In the rows, zero is written as 128.
One turn moves each row of this set onto another row. After a few examples, where does it send each row asked below?
Supem: [159 116 111 114  97 121 127 132 153 126 145 156 130]
bameb: [109 128  99 103 104 111  96 119 121 130 147 130 152]
suk: [110 123  98 102 123 127 136 132 127 121 150 181 124]
ner: [131 120 107 129 121 102 153 130 133 124 114 129 149]
fega: [113 129 104 102 126 134 111 138 131 133 148 181 141]
Begi: [151 111 107  91 104 112 136 128 144 111 161 160 133]
zezuk: [124 128 102 105 105 111 147 136 124 121 135 180 122]
paz: [137 135 111 105  97 107 130 143 128 133 124 178 137]
Zipir: [147 128  99 116 112 135 116 133 165 128 129 154 140]
Nik: [120  99 117 120 140 121 131 124 123 129 167 136 152]
bot: [125 102 118 114 142 122 136 125 126 128 172 147 148]
lupo: [130 107 112 134 127 118 159 124 131 126 146 141 128]
bem: [123 104 109 134 129 116 155 122 128 125 145 132 134]
rep: [133 120  92  80 123 119 132 128 150 103 155 160 146]
gem: [115 131  95 113  90 101 123 117 122 123 129 127 134]
bod: [127 113 118 105 139 109 116 134 125 131 150 136 178]
Digep: [137 132 111 108 131 104 129 139 138 131 115 141 175]
Pudet: [129 118 117  97 144 113 117 135 129 130 153 146 177]
tigi: [116 134  98 106  94 102 105 121 123 129 130 128 149]
Sudi: [131 131  88  94 128 133 118 131 163 114 135 157 149]
bebug: [104 119  97 109 106 117 108 114 119 125 158 130 137]
nas: [138 126 108 129 121 106 156 132 139 128 112 138 145]
foved: [133 125 112 110 128  97 130 137 130 128 117 131 176]
Dev: [130 136 112 105 111 122 107 145 132 141 131 179 148]
sot: [106 121  94 115  97 110 124 112 119 121 146 129 126]

fega goes to suk
Sudi goes to rep
Where do these go?
bebug goes to sot
foved goes to bod
Pudet goes to bot

